0: (-2.67, -1.66, -0.14, -0.10, 0.47, 1.37, 3.43, 0.58, 1.63, 1.58,
 -1.74, -1.89)
1: (-0.28, -0.54, -0.49, -0.05, -0.11, 0.17, 0.07, 0.45, 0.22, 0.12,
 -0.27, 0.01)
2: (-0.12, -0.39, -0.38, -0.09, -0.14, 0.12, -0.06, 0.24, -0.03, 0.04,
 -0.18, 0.13)
3: (-0.20, -0.03, 0.25, 0.00, -0.44, -0.25, 0.01, 0.58, 0.26, 0.29,
 0.35, -0.40)
4: (-4.56, -3.43, -2.27, -0.02, 1.76, 1.73, 2.97, 3.38, 2.15, -0.34,
 -2.65, -3.15)
5: (-0.70, 0.47, -1.05, -0.54, 1.31, 0.06, -0.18, 0.50, 1.26, 0.56,
 -0.19, -0.82)
6: (-0.85, -0.82, 0.04, 0.27, 0.34, 0.99, 1.12, 0.76, 0.48, 0.31,
 -0.76, -1.16)
7: (-0.19, 0.11, 0.31, 0.35, 0.31, 0.33, 0.48, 0.24, 0.19, 0.07,
 0.00, -0.55)
8: (-0.18, 0.35, 0.13, -0.01, 0.57, 0.28, 0.20, 0.35, 0.40, 0.26,
 -0.04, -0.41)
9: (-2.70, -3.24, -1.64, 1.71, 2.07, 0.57, 1.36, 0.30, 0.54, -0.16,
 -0.02, -0.92)
10: (1.41, 1.57, 1.21, 0.36, -0.26, -0.95, -1.06, -1.23, -0.74, -0.25,
 0.69, 0.85)
11: (0.03, 0.10, 0.27, 0.42, 0.27, 0.36, 0.39, 0.17, 0.22, 0.16,
 -0.05, -0.43)
12: (-1.64, -1.97, -1.31, -0.29, 0.40, 1.28, 1.19, 1.53, 0.72, -0.14,
 -1.18, -1.15)
13: (-1.12, -0.61, 0.15, 0.50, 0.91, 1.49, 1.51, 1.00, 0.44, -0.35,
 -0.83, -1.53)
14: (-0.08, -0.57, -0.34, 0.02, -1.11, -0.76, -0.87, 0.27, -0.11, -0.30,
 -0.35, 1.10)
15: (0.16, -0.70, 0.21, 0.16, -0.43, 0.17, -0.53, 0.25, 0.01, 0.61,
 -0.21, -0.09)
16: (-0.16, 0.09, 0.00, -0.34, -0.22, 0.48, 0.70, 0.19, 0.22, -0.10,
 -0.06, -0.11)
17: (1.63, 1.46, 0.95, 0.84, 0.97, -1.20, -0.39, -1.62, -0.48, -0.84,
 1.77, 1.40)
18: (0.48, 1.12, 0.67, 0.28, -0.43, -1.08, -0.91, -1.09, -0.63, -0.07,
 0.26, 0.92)
19: (2.16, 2.22, 1.45, 0.46, -0.63, -0.89, -1.27, -1.64, -1.07, -0.45,
 0.82, 1.09)

(-1.13, -1.43, -1.28, -0.21, 0.51, 1.13, 0.57, 1.33, 0.54, 0.12,
 -0.72, -0.58) 12 6 1
(0.48, 0.42, 0.20, -0.10, -0.63, -0.74, -0.68, -0.20, -0.24, -0.20,
 0.33, 0.58) 18 14 2
(-1.27, -1.48, -1.18, -0.28, 0.04, 0.70, 0.69, 1.02, 0.39, 0.07,
 -0.71, -0.57) 12 6 1
(2.95, 2.62, 1.58, 0.44, -1.53, -2.52, -3.35, -2.99, -2.20, -0.75,
 0.78, 2.68) 19 10 17
(-1.16, -0.73, -0.62, -0.11, -0.01, 0.41, 0.94, 1.01, 0.63, 0.09,
 -0.51, -0.49) 6 1 16
(0.61, 1.54, 0.86, 0.80, -0.36, -0.74, -0.11, 0.20, -0.65, 0.08,
 0.12, 0.44) 18 10 3
(-0.81, -1.01, -0.68, -0.12, 0.04, 0.43, 0.38, 0.91, 0.52, 0.07,
 -0.40, -0.32) 1 2 6
(-1.25, -1.96, -2.06, -1.02, -0.49, 0.05, 2.73, 2.46, 0.57, -2.06,
 -1.20, -0.79) 12 13 6
(0.14, -1.25, 0.15, -0.30, -1.10, 0.10, -0.03, -0.16, 0.24, 1.62,
 -0.39, 0.06) 15 1 2
(-0.23, -2.25, -0.15, 0.09, -0.78, 0.49, -1.39, 0.66, 0.03, 1.12,
 -0.90, -0.24) 15 1 2
(-1.41, -2.00, -0.96, -0.60, 0.54, 0.56, 0.93, 1.64, 0.32, -0.10,
 -1.15, -0.05) 12 6 1
(-1.86, -1.13, -0.98, -0.49, -0.51, -0.93, 0.44, 1.26, 1.20, 0.75,
 -0.36, -0.12) 1 3 2
(2.76, 2.92, 2.11, 1.06, -0.40, -1.42, -2.27, -2.19, -1.81, -0.75,
 0.65, 1.25) 19 10 17
(0.98, 0.40, -0.66, -0.69, -1.07, -1.14, -1.92, -1.24, -0.78, 0.09,
 0.48, 1.64) 18 14 10
(0.81, 0.60, -0.06, -0.20, -0.13, -0.73, -0.91, -0.60, 0.24, -0.38,
 0.27, -0.10) 18 2 3
(4.49, 3.99, 3.47, 0.82, -1.68, -3.49, -4.67, -3.81, -2.97, -0.85,
 1.38, 2.72) 19 10 17
(4.38, 1.50, -0.38, -2.18, -2.50, 0.45, -0.15, -2.58, -1.48, -2.11,
 2.70, 3.27) 19 17 10
(0.27, 0.99, 1.43, -0.13, -0.87, -0.43, -0.35, 0.52, 0.15, 0.65,
 1.24, -0.17) 3 11 8
(1.38, 1.04, 1.40, 0.04, -0.52, -0.81, -0.75, -1.17, -1.01, -0.62,
 0.83, 0.71) 10 18 19
(0.74, 1.03, 0.88, 0.20, -0.21, -0.40, -0.40, -0.41, -0.10, 0.09,
 0.47, 0.15) 18 10 3
(-0.50, -0.56, -0.53, -0.01, 0.28, 0.75, 1.51, 0.38, 0.76, 0.04,
 -0.04, -0.74) 6 16 7
(-1.56, -1.91, -1.00, -0.21, 0.48, 1.17, 1.39, 1.69, 1.07, -0.07,
 -0.68, -1.54) 12 6 13
(-1.90, -1.03, -0.42, 0.75, 1.76, 2.15, 2.13, 1.69, 0.61, -0.66,
 -1.55, -2.53) 13 12 6
(-4.69, -4.16, -2.37, 0.49, 2.57, 4.13, 3.85, 3.58, 1.35, -0.69,
 -3.37, -3.84) 4 0 12
(-3.39, 0.53, -2.89, -1.14, 2.97, -1.07, -1.63, -1.20, 0.90, 2.06,
 -0.28, 0.94) 5 8 1
(-1.22, -0.13, 0.37, -0.59, -1.27, 0.19, -0.53, 1.57, 0.26, 0.82,
 0.91, 0.16) 3 15 1
(0.03, -0.03, -0.06, 0.02, -0.13, -0.23, -0.14, -0.08, 0.00, 0.14,
 -0.01, 0.29) 2 1 3
(-0.11, -0.24, -1.06, 0.19, 2.65, -2.35, 0.64, -1.41, 0.27, -2.03,
 3.10, 2.44) 17 18 10
(0.41, 0.00, 0.03, -0.49, -0.51, -0.12, -0.29, -0.28, -0.21, -0.35,
 0.21, 0.70) 2 14 16
(2.17, 2.52, 1.93, 0.70, -0.33, -1.08, -1.65, -2.10, -1.36, -0.38,
 0.73, 1.11) 19 10 17
(-2.51, -1.64, -0.17, 1.44, 2.21, 2.53, 2.62, 1.65, 0.41, -0.81,
 -1.83, -2.76) 13 12 0
